(in the rows, 128 means zero)
One turn sends every row of this set to another row. A few are shown first. Where does it send the rows asked after them?
Z_876: [137,129,126,158,143,124,132,120,145,107,132,129,119,132,99,141,121,132,139,133,142,127,110,128,137,143,140,118,133,137,128]
Z_433: [121,128,127,137,135,129,118,128,131,135,129,143,132,118,128,137,123,138,132,133,125,129,109,104,127,149,150,116,114,110,125]
Z_10: [137,118,137,175,134,112,131,133,133,124,157,129,129,146,132,142,132,135,129,119,127,130,117,126,154,132,126,116,122,121,139]
Z_415: [135,131,142,159,134,124,114,117,146,111,130,101,129,131,126,133,128,147,122,105,124,128,103,128,133,131,126,141,121,134,129]
Z_726: [132,135,134,153,138,135,130,112,131,139,117,128,125,141,122,118,138,136,120,123,129,121,125,132,137,116,122,128,148,109,118]
Z_374: [137,120,147,147,124,116,133,110,141,137,126,117,120,122,145,144,124,133,120,122,127,123,119,127,143,125,113,130,128,108,120]
Z_133: [133,119,128,146,139,133,131,132,138,126,119,137,129,132,130,139,140,134,116,104,114,124,121,101,139,123,116,125,120,122,138]
Z_940: [128,127,119,146,116,126,139,137,148,126,115,134,126,130,109,140,114,121,117,100,137,132,115,134,139,149,139,129,122,118,121]
Z_21: [127,105,122,148,129,114,126,110,139,132,145,137,122,120,112,150,115,126,127,110,115,132,115,142,132,135,122,113,128,122,124]
Z_209: [138,124,145,136,141,117,117,136,128,138,129,127,139,135,123,148,107,153,119,129,134,118,107,120,141,133,106,126,119,118,120]
Z_504: [131,131,113,157,127,114,117,134,145,141,130,109,134,130,114,142,113,140,108,112,144,117,107,149,142,132,126,127,128,113,123]
Z_155: [113,123,123,157,124,113,125,139,146,144,128,133,118,142,115,141,119,137,123,91,129,120,122,138,135,133,132,123,121,115,119]
Z_92: [137,125,115,152,145,106,123,132,129,127,147,130,124,151,105,127,129,139,132,121,127,112,120,123,138,132,120,126,127,126,141]
Z_778: [131,130,133,149,139,153,125,109,138,139,119,121,111,122,124,140,119,145,122,131,131,123,122,136,147,133,118,121,106,126,127]
Z_707: [133,126,138,172,133,134,109,120,140,139,136,127,129,129,121,138,123,132,133,89,125,126,103,117,129,137,136,127,115,132,128]
Z_997: [130,131,141,132,127,129,131,117,145,125,136,117,127,118,140,136,125,129,124,126,136,119,117,131,129,131,122,139,131,94,117]
Z_756: [139,140,141,146,133,133,113,119,138,118,127,110,130,136,124,117,135,137,120,101,130,121,114,125,137,129,125,140,132,135,127]
Z_886: [118,113,133,149,132,133,129,133,127,148,136,131,120,116,122,140,127,136,120,128,123,123,110,105,150,124,138,105,118,120,139]
Z_227: [122,127,119,146,136,124,132,131,155,134,137,138,117,116,119,161,122,132,116,116,140,121,106,127,137,114,135,107,122,119,123]
Z_560: [140,112,130,144,135,140,125,142,132,116,135,136,137,134,124,129,127,129,126,104,126,119,122,139,120,135,122,115,104,122,141]
Z_914: [121,114,142,148,124,133,124,120,130,126,123,148,141,132,114,123,111,123,142,122,132,117,109,123,142,131,141,112,122,118,112]
Z_597: [137,140,119,151,126,116,116,126,145,140,112,123,132,129,114,135,114,137,110,116,147,125,115,148,140,140,129,123,140,120,114]
Z_100: [111,134,138,140,125,116,135,142,125,142,144,130,131,125,118,118,116,136,120,112,115,129,110,130,127,131,138,113,121,130,128]
Z_728: [139,134,108,131,133,109,128,132,141,136,124,154,130,126,126,145,124,132,113,117,130,127,114,118,131,131,125,118,121,113,125]
Z_602: [134,138,140,152,135,130,131,133,140,105,146,143,135,136,123,125,133,129,132,128,139,140,121,129,137,149,138,120,140,116,126]
Z_401: [140,127,134,153,136,127,126,140,129,131,152,114,134,146,133,154,126,137,119,123,149,116,105,139,145,126,135,125,114,105,123]
Z_29: [117,135,137,143,124,132,121,135,118,141,143,108,134,134,130,119,123,141,116,125,126,125,116,135,157,145,142,123,118,120,127]
Z_669: [128,136,135,148,122,122,138,130,127,137,133,125,133,122,128,137,111,121,130,114,125,129,102,126,136,144,152,114,108,140,120]
Z_124: [115,118,130,156,129,128,123,127,147,116,141,114,129,137,126,160,135,118,120,141,133,126,116,130,145,129,134,133,133,128,116]
Z_910: [136,122,121,168,134,128,135,111,141,119,128,107,136,132,128,147,123,138,126,130,128,127,98,133,133,131,132,141,115,101,124]
Z_536: [123,124,126,143,128,112,116,131,133,125,130,132,135,149,130,139,140,125,114,138,120,130,130,124,138,135,119,138,141,123,118]
Z_189: [136,112,144,156,137,138,123,129,140,117,122,141,127,129,126,139,123,135,134,107,127,127,123,141,121,134,128,102,112,135,130]
Z_498: [126,124,123,162,132,142,105,126,146,120,131,123,128,126,125,143,137,129,121,150,138,135,118,135,121,144,138,130,123,121,129]
Z_964: [127,138,111,160,140,124,133,131,130,131,134,138,141,138,118,111,130,131,131,132,126,120,126,133,129,140,129,121,136,105,132]
Z_961: [119,127,132,149,146,144,125,127,154,111,126,133,128,123,130,152,135,137,133,109,126,124,112,110,123,130,138,124,118,117,122]
Z_132: [143,133,149,144,132,120,130,133,131,125,117,139,131,138,123,136,124,148,111,135,139,146,117,136,136,136,125,116,143,116,118]
Z_992: [128,133,122,137,142,143,117,118,135,135,128,125,122,128,126,129,120,154,121,132,123,123,122,135,130,140,113,133,101,109,130]
Z_482: [133,133,130,139,148,139,118,121,116,143,147,116,115,147,114,133,134,140,125,125,133,110,119,132,144,125,132,125,124,126,128]
Z_900: [118,135,144,151,123,125,120,125,125,133,129,113,132,128,131,128,116,148,120,132,123,140,113,135,152,153,146,118,119,127,119]
Z_226: [118,100,135,153,122,121,128,130,128,126,134,137,145,132,112,125,109,133,133,121,119,119,103,122,142,126,129,119,111,110,127]
Z_614: [127,125,128,161,132,126,114,133,134,132,139,123,134,141,120,143,130,127,115,147,137,117,106,127,147,109,125,121,118,144,127]
Z_577: [140,125,131,145,141,126,127,113,129,117,124,118,122,130,111,144,119,153,122,142,123,146,104,130,131,150,132,129,120,127,129]
Z_359: [135,118,115,131,130,128,125,113,133,132,147,143,129,124,113,139,121,110,129,107,126,121,120,139,132,142,128,120,130,117,122]
Z_751: [132,118,122,165,130,131,104,129,131,144,131,126,124,140,129,133,144,129,111,140,128,125,130,128,137,129,120,126,125,127,140]
Z_985: [129,122,120,188,137,125,141,119,141,129,130,122,132,129,121,141,121,129,135,135,130,126,113,136,145,135,137,109,124,122,132]
Z_72: [135,131,149,131,142,141,122,134,136,129,130,123,136,125,116,149,108,140,122,132,151,115,104,124,144,132,119,121,127,122,113]
Z_454: [131,128,135,153,128,143,120,131,139,127,133,133,134,120,106,117,124,132,119,96,123,138,105,117,123,139,127,133,129,125,138]
Z_815: [128,138,124,145,134,120,108,133,137,117,128,138,144,139,120,130,126,135,118,155,134,131,107,127,124,130,128,131,124,134,119]

Z_997 goes to Z_72
Z_433 goes to Z_961
Z_876 goes to Z_985
Now these:
Z_940 goes to Z_669
Z_189 goes to Z_21
Z_900 goes to Z_415
Z_815 goes to Z_498
Z_401 goes to Z_482

One turn sends every row of this set to another row. A few are shown first. Where does it send the rows asked after them?
Z_9: [130,139,114,126,128,118,119,109,117,128,114,118,127,130]
Z_991: [123,137,128,120,127,135,130,123,128,146,131,130,132,161]
Z_76: [129,155,103,129,141,122,129,121,104,133,126,121,132,138]
Z_404: [126,144,102,113,150,134,126,115,132,104,118,123,138,146]
Z_575: [137,148,98,121,144,130,111,120,104,123,118,122,143,141]
Z_967: [124,126,114,129,121,148,115,126,130,104,140,126,143,151]
Z_170: [110,141,85,122,130,142,124,118,128,138,123,123,134,144]
Z_365: [114,132,134,131,125,135,130,117,110,137,130,110,137,149]
Z_180: [114,139,89,129,133,150,127,126,120,108,127,130,132,143]
Z_548: [125,136,119,144,109,150,122,119,126,133,127,121,148,146]
Z_287: [120,148,101,126,150,121,110,128,127,131,114,125,139,151]
Z_411: [122,138,86,131,127,143,102,117,123,129,122,117,139,146]
Z_649: [129,132,113,112,140,144,119,124,124,96,126,121,141,149]
Z_79: [132,128,122,131,119,131,103,123,131,117,131,119,137,136]
Z_40: [133,139,137,115,130,132,129,124,131,130,117,117,143,137]
Z_549: [122,147,111,115,134,146,138,123,114,139,124,137,157,147]
Z_731: [112,152,120,136,126,141,127,116,119,143,124,108,142,156]
Z_206: [112,125,117,114,131,151,139,123,111,128,132,132,148,151]
Z_39: [117,128,97,135,135,130,116,128,117,123,111,102,139,143]
Z_383: [132,129,133,114,137,130,115,119,125,111,120,116,142,139]
Z_432: [118,144,116,125,119,151,131,129,131,111,137,127,142,162]
Z_675: [127,142,108,142,124,127,108,124,136,123,133,127,135,133]
Z_542: [134,140,89,139,141,130,120,124,132,131,127,126,142,155]
Z_81: [121,147,125,110,138,145,131,118,112,115,108,127,151,150]
Z_558: [113,132,124,117,128,159,112,119,117,137,125,134,137,147]
Z_976: [126,129,92,123,127,120,120,123,108,118,120,132,148,149]
Z_18: [136,138,128,127,136,153,127,110,105,128,131,119,135,154]
Z_337: [121,140,123,122,143,150,138,137,123,135,130,124,134,158]

Z_411 goes to Z_206
Z_991 goes to Z_542
Z_40 goes to Z_675
Now these:
Z_180 goes to Z_81
Z_79 goes to Z_967
Z_731 goes to Z_170
Z_18 goes to Z_39

One turn sends every row of this set to another row. A few are shown first. Where does it send the rows asked after them?
Z_113: [136,118,121,135,133,108,142,119,114,122,119,133,120,143,123,131,124,133,121,120,119,95,117,139,145,118,134,131,128,131,140,117,130,135,140,141,136,105,129]
Z_172: [130,125,130,111,128,115,145,153,124,127,107,119,106,137,117,139,112,118,137,137,133,132,107,137,136,139,127,139,124,117,127,109,139,141,150,131,146,130,130]
Z_531: [128,128,116,139,127,127,141,130,113,123,104,134,133,140,107,131,124,129,120,145,123,133,116,138,133,139,134,129,127,128,148,124,147,134,140,155,118,95,130]
Z_146: [120,126,121,116,131,103,129,99,111,126,117,115,119,136,124,141,122,127,118,141,129,107,123,142,130,134,136,136,133,129,117,109,149,135,135,137,122,124,131]
Z_300: [128,118,133,112,128,129,142,136,124,127,111,124,131,141,122,133,144,129,131,143,115,130,132,134,147,127,115,130,129,118,146,103,132,134,129,124,146,146,124]
Z_22: [133,140,133,128,152,114,137,131,128,139,129,137,125,152,126,136,116,134,135,134,140,148,136,139,139,136,153,132,113,123,151,126,133,117,143,129,137,113,135]
Z_236: [127,139,122,132,128,119,138,128,99,128,122,130,125,135,110,115,138,109,134,138,134,132,140,127,139,121,140,128,119,134,157,106,131,138,143,139,150,145,138]
Z_739: [127,130,130,129,144,116,137,121,110,120,116,153,118,136,120,128,127,134,116,144,128,143,122,128,140,118,138,127,128,136,133,110,142,133,141,130,137,170,124]
Z_89: [130,126,122,114,141,121,143,117,123,134,125,136,134,132,135,120,136,145,134,123,130,137,139,123,142,137,139,114,133,119,143,125,140,118,130,143,120,138,143]
Z_959: [144,132,117,116,156,123,126,121,112,128,136,133,141,137,133,124,116,137,134,138,138,143,130,145,128,136,140,121,125,127,137,133,136,136,150,137,117,130,149]
Z_567: [133,133,118,115,144,116,129,114,100,120,132,119,140,134,134,127,125,137,129,129,140,135,113,140,115,124,149,122,115,128,139,132,150,148,148,156,129,122,130]
Z_480: [130,110,117,105,127,129,138,121,119,118,118,121,121,135,119,135,126,136,119,160,150,136,125,133,138,125,119,127,125,134,134,113,125,146,130,147,127,120,131]
Z_234: [135,132,134,97,153,111,143,128,115,130,120,123,123,147,120,132,125,128,116,115,152,138,117,134,135,132,165,129,125,133,138,111,153,135,135,135,134,117,114]
Z_960: [121,126,120,121,134,127,138,136,117,131,133,135,145,137,136,132,142,126,131,137,123,130,131,134,146,124,136,126,120,117,145,100,148,143,133,117,132,148,126]
Z_136: [137,124,123,121,125,122,132,134,106,128,111,120,119,143,113,118,143,122,129,149,127,139,118,137,147,116,119,124,119,135,147,99,131,139,133,138,156,147,136]
Z_627: [145,121,121,141,129,103,143,126,104,117,110,114,118,149,124,125,117,119,102,134,139,119,102,141,135,137,147,141,119,134,130,102,144,137,132,125,135,122,132]
Z_496: [132,134,130,110,128,108,141,130,112,139,122,129,123,140,127,128,125,132,122,141,154,145,122,136,135,131,157,131,130,126,136,120,144,129,139,144,116,160,156]
Z_254: [135,119,141,118,138,102,151,128,120,136,121,144,117,137,123,129,127,134,126,125,125,107,125,134,144,146,122,132,120,136,137,108,128,139,132,146,118,113,128]
Z_326: [132,125,131,132,146,105,147,128,118,126,136,122,127,153,128,140,110,137,132,126,127,136,130,137,129,132,158,141,123,147,152,134,137,126,148,140,127,124,124]
Z_104: [116,126,114,131,142,91,131,129,121,143,118,132,121,146,122,129,122,123,117,141,135,139,95,122,137,139,130,147,121,148,136,119,141,133,131,141,128,117,122]
Z_929: [140,121,108,117,142,115,125,141,113,134,119,121,115,153,132,127,116,138,122,148,102,133,122,113,138,118,121,130,121,135,136,119,139,129,140,134,142,116,137]
Z_163: [142,132,129,128,126,111,133,138,94,125,113,124,124,149,124,118,129,142,105,139,146,117,107,128,133,147,129,119,106,132,138,111,141,132,128,129,136,114,126]
Z_363: [133,126,136,117,134,120,140,127,110,130,112,124,121,138,123,131,123,129,124,157,112,140,118,135,137,116,115,133,125,132,136,104,136,136,137,130,137,164,139]
Z_565: [124,132,124,120,124,92,120,130,97,131,110,122,118,140,129,137,124,134,124,149,120,124,124,148,136,150,130,136,119,136,124,116,153,134,148,149,114,130,136]
Z_347: [132,136,122,108,134,113,137,138,105,136,130,130,134,139,109,139,117,132,123,135,143,112,103,130,134,138,119,132,149,132,131,119,156,138,143,128,119,117,130]
Z_483: [133,135,121,136,137,107,149,145,110,136,124,129,121,147,128,120,139,136,138,130,144,142,116,132,142,127,153,115,111,121,149,120,141,112,136,139,144,134,148]
Z_229: [136,138,126,101,151,107,118,131,115,136,117,136,126,143,125,130,126,131,124,126,168,149,115,141,142,132,156,130,119,127,138,124,134,140,140,133,136,129,138]

Z_929 goes to Z_480
Z_104 goes to Z_531
Now these:
Z_496 goes to Z_483
Z_567 goes to Z_234
Z_136 goes to Z_300
Z_113 goes to Z_146
Z_960 goes to Z_739
Z_959 goes to Z_229
Z_254 goes to Z_565

One turn sends every row of this set to another row. A few are shown first. Where does it send the rows asked after them?
Z_343: [133,117,134,106,146,120,129,126,126,134,142,126]
Z_858: [124,133,127,142,116,134,129,127,128,107,139,126]
Z_240: [127,153,124,125,133,133,120,139,125,107,130,133]
Z_641: [118,114,111,114,131,143,130,127,144,136,130,130]
Z_774: [127,125,123,108,138,150,122,134,130,141,139,120]
Z_28: [122,136,129,140,126,129,119,130,127,102,134,121]
Z_481: [121,140,131,133,141,132,113,132,134,104,131,127]
Z_117: [146,134,123,133,130,115,124,131,138,138,140,123]
Z_178: [127,122,120,114,125,146,128,134,124,140,141,114]
Z_785: [139,143,132,130,144,115,128,125,126,140,128,122]
Z_836: [122,143,125,132,135,130,115,135,132,101,128,129]
Z_883: [119,131,131,142,130,130,120,125,132,102,133,125]
Z_894: [136,119,116,103,133,113,130,135,131,128,138,133]
Z_760: [118,127,110,105,139,132,133,130,121,132,117,124]
Z_782: [144,143,117,125,119,134,123,141,129,121,139,136]
Z_418: [130,146,115,121,138,130,128,128,135,119,116,148]
Z_579: [136,123,135,134,134,141,122,122,146,126,145,137]
Z_338: [127,116,122,114,127,139,130,133,117,137,140,111]
Z_221: [124,140,124,136,126,129,117,137,129,102,133,125]
Z_897: [134,130,122,135,137,111,133,119,143,135,123,130]
Z_31: [119,129,139,141,131,139,126,119,132,110,138,128]
Z_130: [130,142,141,124,150,140,123,121,126,127,129,136]
Z_770: [132,107,124,111,134,116,132,124,136,130,142,131]
Z_382: [128,116,103,110,122,133,130,138,132,131,133,124]
Z_150: [116,131,116,108,138,142,132,127,120,136,118,123]
Z_358: [126,144,119,134,117,130,128,133,124,105,131,129]
Z_444: [121,133,132,139,136,133,115,127,137,104,135,128]
Z_733: [145,132,127,132,139,118,121,129,144,139,140,126]
Z_278: [124,123,125,140,121,131,139,112,134,120,125,137]
Z_428: [135,140,132,134,119,134,136,124,110,123,132,124]
Z_637: [137,120,127,107,131,115,134,132,117,131,142,122]
Z_128: [128,122,124,102,146,112,135,126,126,129,129,134]
Z_11: [122,110,114,111,137,138,124,129,143,134,135,129]
Z_356: [136,137,116,131,135,108,132,124,139,134,121,130]
Z_503: [127,114,124,112,132,112,140,121,121,128,132,126]
Z_153: [112,111,119,116,136,134,138,118,124,134,123,121]
Z_272: [138,137,132,135,139,115,132,121,125,139,130,118]
Z_316: [112,121,121,116,132,142,137,120,122,138,122,119]
Z_46: [126,123,124,104,145,142,122,134,123,138,137,119]
Z_291: [119,133,135,135,143,137,120,121,141,110,133,137]
Z_725: [124,145,128,126,144,138,115,133,138,109,133,139]
Z_422: [123,122,102,112,122,140,130,134,137,134,127,127]

Z_130 goes to Z_579
Z_117 goes to Z_356
Z_883 goes to Z_28
Now these:
Z_422 goes to Z_150
Z_503 goes to Z_637
Z_858 goes to Z_358
Z_153 goes to Z_338

One turn sends every row of this set to another row. A few are shown first. Where does it send the rows asked after them?
Z_357: [136,110,128,118,137,142,142,123,127,135,142,131,129,132,141,135,118,131,106,124,117,135,134,128,119]
Z_362: [135,122,140,137,123,96,126,130,128,111,120,144,129,128,122,123,124,132,129,124,119,122,130,136,124]
Z_724: [132,126,134,125,120,139,151,143,126,139,138,109,124,124,125,134,134,122,124,132,146,136,127,134,133]
Z_220: [140,137,155,131,123,109,113,136,116,118,112,142,135,125,127,132,123,129,130,134,125,125,127,132,122]
Z_865: [121,129,119,126,123,133,131,121,148,135,135,124,127,124,124,144,136,130,116,118,140,141,131,107,120]
Z_91: [121,125,112,124,130,117,115,127,122,114,125,128,137,135,122,121,129,138,109,121,126,126,136,135,107]
Z_327: [118,141,126,125,116,136,135,132,138,141,138,125,118,128,135,133,112,123,134,125,145,144,129,123,133]
Z_342: [127,120,128,120,135,155,145,136,117,138,130,131,134,137,116,135,111,131,112,131,125,131,135,124,129]
Z_253: [119,125,136,111,118,129,127,125,126,114,133,138,112,115,122,136,118,124,113,109,128,144,133,119,134]
Z_109: [113,120,151,124,130,125,121,130,134,145,124,124,144,121,124,125,130,125,115,117,124,111,130,150,116]
Z_85: [122,125,150,126,137,149,132,125,128,129,141,124,137,143,122,133,111,140,122,133,138,140,131,120,133]
Z_507: [140,137,137,120,122,124,126,122,120,125,127,108,118,133,118,119,143,119,126,128,126,126,111,132,145]
Z_643: [132,129,123,130,123,120,108,122,128,133,134,115,123,126,131,119,140,128,125,103,127,124,116,114,135]
Z_998: [118,119,133,118,125,124,116,142,115,133,125,123,149,138,129,130,129,130,109,138,125,111,114,142,125]
Z_255: [124,130,149,130,116,117,108,138,101,127,122,140,138,122,124,129,137,134,116,133,120,119,136,130,132]
Z_609: [139,121,143,129,119,122,118,151,123,130,122,131,135,132,132,123,121,137,124,152,130,134,114,126,144]
Z_412: [112,131,135,113,129,138,135,112,129,132,116,149,146,126,122,135,130,127,126,116,126,122,118,115,117]
Z_23: [124,135,138,136,135,125,121,120,129,123,130,136,128,124,103,118,131,137,118,108,131,131,136,134,106]
Z_932: [128,136,125,126,123,127,119,133,132,129,118,119,126,129,125,104,130,108,145,121,130,128,123,121,137]
Z_368: [140,143,141,133,122,132,127,129,128,136,120,154,115,118,117,114,119,135,127,132,121,144,130,124,128]
Z_761: [133,109,155,126,128,133,147,128,119,129,129,123,144,118,123,128,146,141,125,120,139,124,121,124,130]
Z_630: [139,137,123,117,122,130,118,124,126,142,102,110,130,125,126,125,140,125,124,119,121,115,123,122,133]
Z_179: [130,127,148,116,117,135,142,131,120,133,118,125,125,114,146,117,112,133,137,119,134,135,140,139,135]
Z_938: [134,117,158,125,117,127,125,142,130,148,130,137,123,115,129,126,130,126,113,137,117,130,121,136,144]
Z_812: [116,121,130,133,116,107,121,130,115,127,121,145,136,126,124,117,131,135,123,124,113,112,142,136,130]
Z_295: [127,134,124,121,126,139,148,118,132,149,129,118,138,129,134,139,143,130,121,128,137,124,125,129,115]
Z_595: [140,134,122,133,123,116,117,130,129,116,122,139,124,133,132,112,116,148,127,135,129,145,131,124,124]
Z_958: [130,113,141,122,140,142,131,125,145,128,132,124,140,132,140,129,115,131,121,130,131,143,144,119,118]

Z_761 goes to Z_412
Z_295 goes to Z_865
Z_630 goes to Z_643
Now these:
Z_109 goes to Z_23
Z_91 goes to Z_595
Z_357 goes to Z_958
Z_255 goes to Z_812

